Named turns come first, each shown by rows before and after it. Which turns, in which order, take the first row of each pair that follows to the second? Write the first one first, as in the answered first pair.
turn A:
34	-9	-3	7	0	-8	-15	-6 |-> 16	-9	6	14	3	2	-32	1
31	8	-11	12	11	-20	5	-12 |-> 1	8	0	24	7	-21	-28	4
2	-2	13	7	-11	-14	-24	18 |-> -7	-8	15	6	10	28	-11	-5
-28	8	-1	10	-2	1	-15	23 |-> -13	3	-1	-1	20	31	22	-4
turn Y:
36	-12	-1	1	-2	6	-11	-17 |-> 22	-20	11	0	-13	20	-19	-12
-28	-11	-10	24	20	9	-36	-4 |-> -28	-7	-13	24	18	-2	-33	-1
16	-2	6	-2	-18	-10	2	-3 |-> 18	-1	10	-2	-18	-7	-3	-6
turn H:
-29	-5	1	-3	8	-1	13	3 |-> -1	-17	5	-13	-9	-10	19	1
-18	12	-6	15	15	-21	4	15 |-> 12	0	-6	-4	0	-18	32	2
-5	12	-7	-4	-18	-29	29	24 |-> -12	13	-4	0	-18	-33	11	30
21	-13	10	-6	-9	17	12	0 |-> 1	-8	9	13	-1	12	-24	11
turn N:
-35	10	15	11	6	2	-6	15 |-> -11	0	18	0	-23	-20	-11	20
-36	15	27	4	-6	37	33	-20 |-> 10	2	32	-13	-51	-4	20	-11
10	7	-13	12	8	-2	-10	-12 |-> 2	14	-19	7	11	-12	11	-6
Pairs:
Each pair is 2 to 3 turns apart.
-36	5	5	6	1	-12	2	20 |-> 1	11	-14	10	25	-25	15	2 -> Y, Y
30	-27	7	-8	22	31	13	-22 |-> 3	-17	8	-26	-25	-18	34	20 -> Y, N, A
-64	3	24	5	15	47	32	-6 |-> -70	11	28	12	-28	-15	-20	36 -> N, H
-9	-6	9	-3	-31	-9	-7	15 |-> 5	4	-5	24	16	1	-27	-9 -> Y, Y, N
-29	25	3	26	3	6	-9	21 |-> -28	9	13	16	3	38	-2	5 -> N, A
-36	17	1	19	2	-2	-36	17 |-> -35	24	-8	1	-5	-17	30	21 -> N, H, A
13	-13	5	-3	10	25	5	-24 |-> -5	-14	14	-3	-13	13	-34	-2 -> H, Y
3	-26	30	-28	-27	54	5	-20 |-> -6	-3	10	-6	28	63	19	-34 -> A, H, A
15	-10	-12	12	7	-12	-42	8 |-> 41	-11	-18	-1	2	-19	-6	-4 -> A, H, A
